Each named turn below is shown by a few rows before and after it. Which turns, in which order, take the first row of each later pair to the second? The first pair is answered.
Q864 (before |-> after):
[-19.6 -23.6 -29.1   7.8 -30.4   2.5   9.6  30.6  14.8  18.9  21.5] |-> [-19.2  -6.2 -21.9  36.2 -16.1 -13.6 -26.0   9.7   3.5  39.1  -3.8]
[ -6.0  -9.6  -0.4  14.3  13.2 -15.2 -35.3  12.1  24.3  -6.2  18.8] |-> [ -8.9  13.3 -11.1  17.5  25.9 -23.4 -23.0 -24.3  -3.7 -13.1   1.8]
[ 13.4 -15.3   9.0  -3.9 -31.8  12.5  21.2  20.1  11.5  -7.4  11.3] |-> [ 18.5  -5.6  21.5  26.4 -19.0  -1.0 -23.9  10.4  11.5  17.1  -9.6]
[-15.9  -0.4 -21.0   5.5 -30.3  -5.9 -22.1   5.2  -7.3  14.2   9.9] |-> [-19.0   6.6 -23.5   4.5 -28.6  -6.8 -15.9  -7.7 -17.2  10.0   8.1]
Q747 (before |-> after):
[  5.0  13.3  21.8  -8.0  27.0 -21.5 -19.2  -8.3  23.1  14.1   6.6] |-> [-14.3   8.9  -7.6 -15.8  24.1 -27.5 -30.2 -10.0  11.1   5.4   4.7]
[-15.2  20.9 -22.6  14.1 -10.7 -16.9  32.3   2.3  -7.8  -1.4   2.1] |-> [  5.9  24.6   9.6  17.3  -6.2 -10.0  41.8   2.1   0.1   4.2   5.3]
[ -8.8   4.4  -7.8   5.4   8.4   3.1  20.5  -8.0 -12.4 -14.2  -6.0] |-> [-9.6  3.2 -8.4 16.5 -2.4  6.1 24.5 -0.2 -8.6 -6.9 -6.6]
[ 2.2 -6.1 -0.5 -3.3  4.6 -8.1  8.8 15.9 13.4 -4.5 17.7] |-> [  3.3  -5.3  -1.5  -8.9  10.9  -6.4  10.5  11.3  11.4 -10.4  17.2]
Q946 (before |-> after):
[ -3.4 -10.5 -18.4 -15.4   0.1  -4.3   5.1   7.3   1.0  -9.9   5.5] |-> [ 14.4  -2.4  14.6  -1.8   9.0   1.2 -14.4   5.3   8.4   8.5  -4.7]
[ 15.2  12.2  15.8   4.2 -13.3  15.2  35.9   7.7 -15.7   8.1   0.1] |-> [  9.9  -0.7   8.3  -3.6 -20.9  28.1  25.2  22.0 -15.8   8.3   1.3]
[-4.6  4.7  7.7  6.4  0.3 12.8 -7.2  3.2 10.2 -3.2  5.6] |-> [-7.9  9.6  1.9  5.7  0.7  8.3  2.9 -2.3  9.0 -9.6 10.5]
[-33.7 -14.4 -38.2  11.1 -11.9 -27.1 -24.1   6.8  -1.6   3.8  -6.4] |-> [ -8.9   5.5   3.4  27.7   5.6 -30.4 -38.1  -9.0   8.2  21.4 -16.4]
Now pairs of rows:
Each pair is 2 to 3 turns apart.
[ 13.6   1.5  10.7 -29.3  18.8   0.8  19.6  -3.6  16.7 -12.4  21.9] |-> [ -5.4   7.2 -10.2  33.3  -0.3 -11.3 -13.2   5.6  20.6  25.8   7.2] => Q747 then Q747 then Q864
[  4.2  11.9   1.9  24.8  -0.8 -12.6  -6.6 -12.8   3.8  15.5 -17.4] |-> [ 15.0  15.8  15.4   9.6   3.5  -2.7   9.0 -17.2  -1.6  10.0 -16.8] => Q864 then Q946 then Q946
[  1.8  -5.9  21.3  -6.5  -8.6  -2.3  47.0   3.6  14.5 -12.1   7.1] |-> [-24.7 -13.2 -16.6  -3.2 -17.7  -9.6  38.2   5.9   2.7 -15.9   6.3] => Q747 then Q747
[ 23.3   0.3  22.1  16.2  15.8   6.8  -3.6 -11.6   7.4   0.8  -7.5] |-> [  4.0 -18.0 -16.7 -11.1  -3.7  19.9  12.4   1.4  -7.4 -17.7  -0.9] => Q864 then Q946
[ -2.7  15.1  20.0  -8.1  11.5 -14.2  19.8 -14.1  21.1  -3.6  33.3] |-> [-10.1  -8.4   8.8 -12.0   9.0 -15.6 -21.7   5.3  30.5   2.5  32.4] => Q747 then Q864 then Q946
[-23.3 -16.9 -20.2 -11.8  -2.3 -15.6  36.9  20.1  17.6 -20.5  34.2] |-> [  7.1 -21.6  25.6   4.3  -3.9   9.3   5.8  40.0  36.2   7.2  23.7] => Q747 then Q946
[ 11.2   0.5  17.6  19.2  -5.9  -2.7 -19.1   4.7  14.2  14.7   0.7] |-> [ -2.7 -18.9  -7.9  -3.0 -21.6  11.1  -5.4  23.5   8.3  -2.0   9.3] => Q946 then Q747 then Q946
[-19.5   5.9 -21.1  13.5 -16.1 -11.3  34.8 -11.9  -2.1  -4.7  -3.4] |-> [  4.3 -10.1  17.3  25.4 -18.1  -1.6  -2.9  13.0  29.8  19.4   0.4] => Q864 then Q946
[  0.4 -17.5  -5.6  10.7 -26.8  20.0   5.5  17.0   1.7   2.1   1.8] |-> [  0.0 -11.3 -13.2 -18.1  -3.2   5.3  18.0 -12.5 -14.9 -24.5   1.3] => Q747 then Q946 then Q747
[-11.2  13.5 -12.3  -9.5  -8.7   8.8  35.6   6.5   4.4  -5.2  -3.8] |-> [  4.6  12.7   2.4  -4.3   7.6  15.0 -14.4  -4.6 -12.2   9.3 -31.2] => Q946 then Q864 then Q747
[-4.1 -5.8  4.9 31.0 -7.9  5.1  8.7 14.9 24.2 18.5  5.9] |-> [-10.7 -10.7  -4.1  23.6 -13.6   5.5   9.6  17.3  21.2  17.8   6.7] => Q946 then Q946
[-12.9  -3.9 -20.4 -10.0 -12.4  10.7  -6.1  -3.0 -27.8  -3.6 -20.8] |-> [-18.3   5.0 -16.7  -7.8 -10.3  -1.6  29.2  -8.1 -16.5 -12.5  -4.0] => Q864 then Q946 then Q946
[ 13.6   1.0   7.5   0.1  10.8  22.1 -65.0  -7.6  -1.0  14.2  -1.7] |-> [ -4.1  -9.0 -23.7 -42.6  -8.5  35.4   0.5  -0.8 -15.1 -25.1  20.9] => Q747 then Q864 then Q864
[ 19.0 -10.6  23.9 -19.3  15.9  11.6 -31.2  -1.6  -4.6   1.3 -12.3] |-> [-19.7 -13.6 -33.8  -3.1  -5.2   0.6 -25.2  -3.2 -23.0   3.3 -15.2] => Q864 then Q747
[ 16.4 -22.9  25.8  -6.7  16.7   1.2  -9.0   3.4  12.1  14.0  13.2] |-> [  5.1 -28.9  -2.9 -29.4  12.8  14.8   2.5  -3.3 -16.1  -4.7   5.4] => Q864 then Q864 then Q946
[ 23.0 -10.1  45.1  -6.6   1.1   5.2  36.6   0.7  27.0   0.7  17.6] |-> [ 17.0 -33.8  19.2 -38.3  23.3   2.7 -28.8  -3.4   4.6 -10.5  -1.0] => Q747 then Q946
[ -2.2  11.0  -8.9  -5.4  12.3 -13.8   6.9 -12.3  -3.1 -14.7   3.5] |-> [  2.2  -9.9  -3.0   3.1  -8.6   7.5 -16.3  17.2   6.3   5.2   0.6] => Q946 then Q747
[-16.0  10.7  -7.7  20.5 -14.2   2.1  18.4 -10.0 -28.5   2.9  -7.4] |-> [  0.3   0.3  16.0  11.3 -18.6  17.2  32.8   7.3  -5.7   0.4   6.5] => Q747 then Q864
[ -4.6  14.1 -16.4  11.8 -13.6  -2.4  19.6  -5.9  -3.7   0.4   1.5] |-> [  2.8  -6.3 -10.4  -1.7 -19.7  18.1   3.7  16.3   0.9   1.9   1.5] => Q747 then Q946
[ -2.7   8.5  -6.8   7.5   9.1 -15.0 -22.8  -9.8  -5.5   5.8 -14.9] |-> [ -2.3   9.2  -4.6  28.7  -7.4 -10.6  -1.1   4.6   7.6  15.1  -6.8] => Q946 then Q747
[  4.0 -10.5  -3.6  -8.2 -18.8  26.2   0.5   1.4 -21.4  -8.2 -19.6] |-> [ -9.2   4.4 -11.2  22.9 -22.9   8.7  -1.3  -5.1 -18.3   7.0 -23.8] => Q946 then Q747 then Q747
[  3.4   7.2   8.3  22.3   6.4 -19.9  -9.7   1.7  15.3  15.0   1.3] |-> [-18.2  -6.6 -24.3 -16.0   6.7 -15.2   1.8  -0.4  -0.7 -15.3  10.5] => Q747 then Q946
[  0.1  -9.2  11.2 -18.3  13.7  -0.3   5.1   7.6  25.4  -4.0  27.4] |-> [-14.5   3.1  -5.1  10.8   1.2 -14.1  15.6   3.5  23.3   6.4  25.2] => Q864 then Q946 then Q747
[ 15.5   2.0  12.0  22.3  -4.4   6.5 -12.6   8.5  19.4  22.6  -3.5] |-> [-15.8  -2.0 -33.4   6.5 -14.9  -4.1  13.9   6.5   4.4  -2.4   7.8] => Q747 then Q946 then Q747
[28.4  5.3 36.4 -3.1 10.9  6.1 -4.1 -9.2 11.3  6.0 -4.9] |-> [ -2.6  10.7  -1.0  33.0  -3.9 -19.1 -19.3 -11.8   7.9  20.6  -7.3] => Q747 then Q747 then Q946
[  7.1   4.5   2.3  13.3  40.2  -5.5 -28.7  23.9   1.7   1.4 -18.7] |-> [ -5.4  15.4 -21.4  -0.2  39.1  -7.0   1.2   5.5 -24.2 -17.2 -22.7] => Q747 then Q864
[ 11.9  -4.0   6.4  17.8   5.1   8.7 -27.0  -2.7  -5.6  14.8 -28.2] |-> [ 25.1  -7.1  28.7   1.4   7.3  19.3  10.8  -0.9   5.4   2.2 -10.5] => Q864 then Q864 then Q946
[  6.5  -3.4  18.8 -37.7   6.8   1.6  15.7  -3.2 -15.9 -24.5   0.6] |-> [-21.4 -18.1 -18.8 -24.4 -15.4   1.3 -14.7  12.4 -20.3 -12.9  -1.4] => Q946 then Q747
[-11.5   7.8  -6.2  14.3   5.5 -35.3 -10.0   4.3  14.2   6.9  10.9] |-> [ -6.2  17.2   3.8  22.7   0.1 -30.2  13.9  -0.1  11.4   7.4  11.8] => Q864 then Q747
[-10.7 -34.8 -15.4 -12.8  -6.0   2.4 -47.2  26.3  11.6   0.0   9.0] |-> [-21.7  -6.2 -38.5 -29.3   8.5  -1.3  -5.5 -17.3 -38.1 -27.2  -6.1] => Q864 then Q864
[-10.2 -15.3  -6.2  -6.7 -11.9   2.6   2.5  16.0  -2.8  -8.4   3.9] |-> [-15.6  -7.7 -11.9   9.7  -2.6 -10.6 -20.0   3.8  -3.8  -0.4  -5.9] => Q946 then Q747 then Q747
[-21.7  -5.5 -22.9  28.7 -10.8   0.7 -18.3  15.9  15.7 -17.4   2.4] |-> [  8.4  12.6  19.4  22.6  22.9  -3.5 -19.3 -13.0  17.2 -18.8  -4.6] => Q946 then Q747
[ 14.0   3.7  -9.0 -10.8  12.7 -10.7 -21.1 -22.1  -6.4   3.2  -9.6] |-> [  6.9   7.3 -11.3  21.0 -19.4   2.6  13.4  -2.6   3.6  19.6  -2.8] => Q747 then Q864 then Q747
[ -9.4   9.1  -6.2   5.4 -18.8  15.0  15.0  -5.9 -21.8  -0.5   6.3] |-> [  4.3  10.0  14.1  18.6 -12.8  15.4  -9.0   5.5  -9.0  14.8   2.3] => Q747 then Q864 then Q864
[ 22.3   7.2   4.1   1.2   3.0  20.5 -19.8   9.8  -5.6   8.1  -7.3] |-> [ 14.0   9.7  -6.5  -7.1   3.3  20.8 -10.9   2.9 -18.7  -0.1 -12.1] => Q864 then Q946 then Q946
[-15.4 -20.5 -38.8  -3.5  -3.1  12.4  11.4  -3.7  -5.6 -21.4   8.4] |-> [ 22.2 -10.2  17.3  -2.8  10.2  26.6  25.6  -6.7  11.0 -16.7  11.8] => Q747 then Q747
[ -0.4   1.7   6.7 -15.4  19.6 -36.4  22.4 -28.8  -7.1  -7.6  16.2] |-> [ 19.1  -1.4  36.3 -10.1  26.1 -26.4  -9.0 -22.0   2.8  10.3   3.6] => Q946 then Q946
[ -8.6   1.3 -13.6   2.3  -4.8   9.1  -8.2 -11.1 -18.2  -3.9 -13.1] |-> [  8.4   6.9  11.0  -1.8   3.6  13.8   7.6 -16.0 -11.9  -3.5  -9.9] => Q864 then Q946 then Q864
[-18.5  -0.5 -15.5  -5.7  -7.1   0.1  -2.5  -0.8 -19.0  -3.8  -7.5] |-> [ -0.9   5.4  13.1  16.5  -9.2   2.1  -7.7   1.7  -2.3  16.5 -11.6] => Q864 then Q747 then Q864
[ -1.9  20.7   5.7  12.2  -3.6  -1.8  33.7 -15.7  -7.3   1.8   2.5] |-> [ -5.3 -16.8  -9.5  -9.3 -17.4  22.8 -12.5  14.1 -12.4   3.6  -3.6] => Q747 then Q946
[ -6.1  -1.6  -6.4  35.1 -22.0   2.1   2.0  12.8  11.4  22.3 -10.1] |-> [-11.4   2.0 -20.0  16.4 -24.8   7.7  34.4  -0.2  -4.6   2.6  -8.7] => Q864 then Q864
[ 11.5   4.2   8.2  -5.2  -8.0  22.2  -2.4 -14.9 -33.0   6.5 -22.4] |-> [ 15.7 -17.8  16.3  -6.7 -17.3  29.1 -11.0  17.0  -6.1  10.3  -6.0] => Q864 then Q864
[  0.0 -12.8  -1.1  -0.4  15.2 -11.8 -24.6   7.8   6.2  -6.7   1.4] |-> [ -4.2  -3.1  -1.4  -2.0  18.7 -18.5   7.1  -3.4   5.8 -18.0  11.0] => Q946 then Q864
[  4.7  16.9  15.7  14.4   6.1 -27.2 -17.5 -20.7  -0.8   8.2  -9.8] |-> [ 19.4  17.4  31.5  -0.7   9.2 -11.9  -0.8 -21.0  -4.6  -0.3  -8.3] => Q864 then Q946 then Q946
[ 10.3 -11.2  14.1   3.3   4.9   2.7 -19.1  21.2  29.1   5.5  11.3] |-> [-10.8 -17.8 -18.3 -12.9   5.0  -7.3 -28.0  11.0  13.3  -4.9  10.0] => Q747 then Q747
[ 5.6  8.1 10.0  5.7 -2.0  1.8 24.3 -5.8  5.3  2.6  4.6] |-> [ 8.5 -4.0 15.8 -4.3  3.5 -0.9  3.3  4.1 20.0 -2.1 11.5] => Q747 then Q864 then Q946
[-12.9  -6.0 -12.8  19.8 -29.2   8.3  18.0  23.7   7.5   6.1  10.0] |-> [-18.9  -1.5 -26.4 -15.0  11.0 -11.3 -18.7 -11.4 -18.5 -17.4  -3.6] => Q946 then Q747 then Q747
[-12.1  21.1 -31.7  25.0 -30.9   2.7  36.6   1.5  -6.3   0.4   8.9] |-> [-20.2  20.1 -44.8   6.0 -19.6  -2.8  30.1 -11.5 -19.8 -13.9   6.3] => Q747 then Q747 then Q747
[ -9.5 -10.2 -15.0  16.0   1.6  -9.7   1.1 -15.7   6.7  12.2 -18.4] |-> [  3.1 -18.4   5.5   4.3  -3.1   6.7  30.4  -4.8  16.8   2.9  -4.6] => Q747 then Q864 then Q864
[ 12.8 -22.9  20.5  -7.4   6.5  20.2 -33.9  14.5  16.8   4.4   0.3] |-> [-11.1  -3.5 -13.3   5.7   8.5   4.2 -40.7 -17.4 -20.3   3.4 -19.8] => Q747 then Q747 then Q864
[ -3.2  10.6  -2.9   4.5  -1.6  -9.1  15.0 -12.4  -5.6  -8.8   5.3] |-> [ -2.2  11.2   0.0   0.4   9.8 -10.1  -7.7 -16.1 -10.8  -7.1  -2.5] => Q946 then Q946 then Q747
[  7.6 -23.4  -5.4 -21.1  -6.2  25.8 -35.3  30.0 -16.4   9.0  -4.4] |-> [-14.2  28.8 -25.9  26.3  -6.1 -15.2  -2.0 -13.6 -32.5  15.1 -12.4] => Q864 then Q946 then Q747
[ -6.3  28.0 -11.1  21.9  -9.0  -5.5  28.9  -7.3  -3.7  -1.7  -5.7] |-> [ -2.5  29.3 -10.5  26.0  -5.7  -1.8   0.1 -12.3 -13.2  12.5 -25.2] => Q946 then Q864 then Q946
[-11.9   3.1  -6.1 -11.3 -26.5   1.2   0.8  10.6  15.1   5.6  20.6] |-> [-15.9  21.1  -7.3   8.2 -13.8 -18.7  -4.3 -14.1   7.0  13.1   8.3] => Q864 then Q946
[ 10.0 -14.9  22.6  -6.5  -9.1   2.8 -14.0   9.0  12.4   7.2   2.1] |-> [  2.5 -13.3   5.4  -8.0 -12.3   1.0 -28.1   0.5 -11.0   6.3 -14.0] => Q864 then Q946 then Q946
[  2.1   5.7  17.3 -15.5 -15.6  22.2  20.3  -5.2   1.9 -14.6  -1.6] |-> [  1.9   8.4  25.7   5.9 -16.2   2.6  10.7   1.2  31.2   0.0  10.0] => Q864 then Q946 then Q864
[ -6.2 -12.0  -1.5  -8.3   8.9   1.5 -14.1   3.3   4.6  -2.8   3.8] |-> [ -2.5   3.9   4.7  -7.7  15.5  -4.9   8.6 -11.1   2.3  -8.7   8.7] => Q946 then Q864
[ -6.0  17.9  -6.9  17.5   1.9 -25.6  38.1 -21.8 -14.5  -2.2  -0.6] |-> [ 15.1 -30.9  17.7 -20.9  -7.8   9.9   6.9  31.9  14.8   0.7  16.4] => Q864 then Q747 then Q946
[-18.1  13.5 -23.8   6.9  -9.2   4.0  34.5 -10.8 -26.2   3.8  -7.7] |-> [ 18.8   3.2  21.5 -24.7  14.2  16.4  36.6  -8.8  -8.7  -7.5   2.2] => Q747 then Q864 then Q747
[ -3.1   9.5 -11.8  26.5  -1.9 -12.6 -27.7  -2.1   0.4  20.0 -11.8] |-> [ -8.6 -11.1 -21.1  -9.9 -18.2   5.1  23.6  18.7   4.7  -9.9  16.8] => Q864 then Q864
[-21.0  10.2 -24.9  23.3  -6.3  -9.5  -6.8 -14.4 -10.4   5.3 -10.9] |-> [ -7.6  19.2  -5.3  20.5  -0.6 -13.0  23.6 -22.9  -4.5  -2.6  -3.8] => Q864 then Q946 then Q946
[ 13.4   5.1   7.1  -6.5   9.8   2.7  -0.6 -32.2  -4.4 -11.6  -6.9] |-> [ -4.5 -13.9 -18.6   5.9 -24.2  14.0   0.6  -0.2   5.0   0.3   0.1] => Q946 then Q747
[ -3.3  -6.5 -12.0 -29.4  -2.9  15.7  30.2  -6.0 -17.2 -17.6   0.9] |-> [  5.2  -1.7  10.7  13.7   5.4   0.9 -39.7  -3.1  -0.1  18.2 -18.2] => Q864 then Q864
[  6.5  -2.4  -0.2  -1.7 -31.4   3.5  21.2  19.2  -3.2  -4.2  11.1] |-> [  8.8 -10.9  -2.6 -30.2  -9.5   0.2   3.1   6.9 -15.9 -20.9   4.2] => Q747 then Q946 then Q747
[  4.7   0.0   5.5  -7.0  23.1 -18.3 -29.2  -3.7  13.2   0.1  -5.3] |-> [-13.5   9.5 -18.0  10.5   3.6 -30.6  10.6  -4.9  14.6  -5.0   5.6] => Q747 then Q747 then Q946
